Each row has a name. After each piece below comes the name of the row it's from, unless a question asks for something else. Each question is about the rows just above it.

Q_556: [132 145 159 112]
Q_135: [149 119  42 172]
Q_581: [132 145 160 112]
Q_656: [132 145 159 171]
Right after [42] comes  [172]
find: [132 145 160 112]  Q_581
Number of entries in [132 145 160]:  3
find: [132 145 159 112]  Q_556
How many entries does [149 119] have?  2
Which row holds [132 145 159 171]?  Q_656
Count the entries of [132]:  1

Q_586: [134 182 121 111 113 118 127 134  74 138]
Q_141: [109 136 119 122 149 117 121 125 121 106]
Q_932: [147 118 176  90 142 127 163  91 152 124]
Q_569: [145  95 130 140 127  85 113 106 140  96]
Q_489: [151 120 147 150 130 133 111 127 100 103]
Q_485: [109 167 138 160 117 114 141 150 106 168]
Q_226: [132 131 135  81 111 127  89 151 170 122]
Q_573: [118 147 127 142  90 163 176  48  98 218]
The entry that follows [95]:  [130]
Which row holds [163 127 142  90 176 118 147] read backwards?  Q_932
How many entries does [109 136 119 122 149 117 121 125 121 106] have?  10

Q_91: [118  83 203  65]
Q_396: [168 103 184 240]
Q_2: [133  82  83  85]
What comes right after [82] in the named rows?  [83]
Number of entries in [118  83]:  2
[83 82] is which row, read backwards?  Q_2
Count the entries of [133  82  83]:  3

Q_105: [106 119 125 141 138 139 124 126 132 127 128 124 138 128 119 123 115 125
 121 129 135 128]
Q_143: [ 82 106  77 149 126 167 119 114 169 138 112 112 154 126 108 108 103 125
  91 129 149 123]
Q_631: [ 74  99  92 144 128 159 121 132 162 158 131 115 129 133  96 119 100 119
 109 122 155 134]
Q_701: [103 115 112 129 125 151 124 131 150 127 123 112 161 115 110 123 125 118
 108 126 122 124]
Q_77: [ 72  98 102 150 156 167 120 120 159 112 122 124 176 131 121 116  81 102
 103 122 159 139]
Q_792: [102 117 118 146 144 143 124 119 136 122 126 129 141 133 126 121 104 121
 119 128 146 134]
Q_518: [102 117 118 146 144 143 124 119 136 122 126 115 129 133  96 108  95 143
 101 133 159 108]
Q_266: [106  71  38  63 130 190 142 156 245  98 115 137 245 138 176 128  64  62
  79  83 186 159]
Q_223: [ 82 106  77 149 126 167 119 114 169 138 112 112 135 128 116 122 113 128
 120 123 138 124]
Q_395: [104 117 108 138 128 145 124 124 145 134 123 121 137 127 116 119 115 129
 112 130 138 124]
Q_71: [ 89 103  97 128 127 124 145 137 165 138 126 114 158 124 108 117 105 122
 102 124 143 120]
The row with [104 117 108 138 128 145 124 124 145 134 123 121 137 127 116 119 115 129
 112 130 138 124] is  Q_395
How many entries does [106 119 125 141 138 139 124 126 132 127 128 124 138 128 119 123 115 125
 121 129 135] have?  21
find: [ 74  99  92 144 128 159 121 132 162 158 131 115 129 133  96 119 100 119
 109 122 155 134]  Q_631

Q_494: [ 72 127 149  98 120 138 106]
Q_413: [239  98 149 111 159 162  75]
Q_372: [ 72 127 149  98 138 107 106]
The entry that follows [239]:  [98]
Count the entries of [239  98 149 111 159]:  5
find: [ 72 127 149  98 138 107 106]  Q_372
How many entries does [ 72 127 149  98] have?  4

Q_22: [103 144 172 107 156 192 165  76 128 157  72 125 103  67 124 119 115 130
 174 125 180 151 147 186 161  58  92 107]
Q_49: [157 102 112 185 179 102 164  35 108 161 145  80 113 147 125  94 144 165
 127 169 167 116 122 149 189  65  88 111]
Q_343: [157 102 112 185 179 102 164  35 108 161 145  80 113 147 125  94 144  82
 153  74 105 156 146 130  67 173 161 139]
Q_414: [ 59 131  80 149 128  83 118 131  77 164 108  72 109  94 129 166  92  80
 174  70 125 167 155 155  77 145 147 132]
Q_216: [135  96 196  91 152 161 157 168 143 102 145 130 160 127 123 102 134 151
 148 152 176 131 134 166 181  58  87 107]
Q_866: [117 130 110 210  88 124 157 120 161 158 120 115 137 130 117 124 112 123
 178 117 178 156 151 187 154  62  96 108]
Q_606: [160 126  86 119 104  73  72 120 105  86 111 151  91 120 118 181 116  65
 143  60  87 165 156  93  41 222 196 145]
Q_969: [144 178  63 131  80 138 114 226 156  13 141 176 174 110 119 164 133  88
 115  89  82 143 139  74  61 221 190 146]
Q_726: [108 165 175 116 157 194 139 127  98  78 136 121 113 123 111 112 151 139
 134 143 160 137 141 128 161 103 119 112]
Q_29: [117 130 110 210  88 124 157  80 161 158 120 135 137 130 123 124 112 123
 178 117 178 156 151 187 154  62  96 108]
Count the entries of [117 130 110 210  88 124 157  80 161 158 120 135 137 130 123]:  15
How many entries does [135  96 196  91 152 161 157 168 143 102 145 130 160 127 123 102 134 151
 148 152 176] have?  21

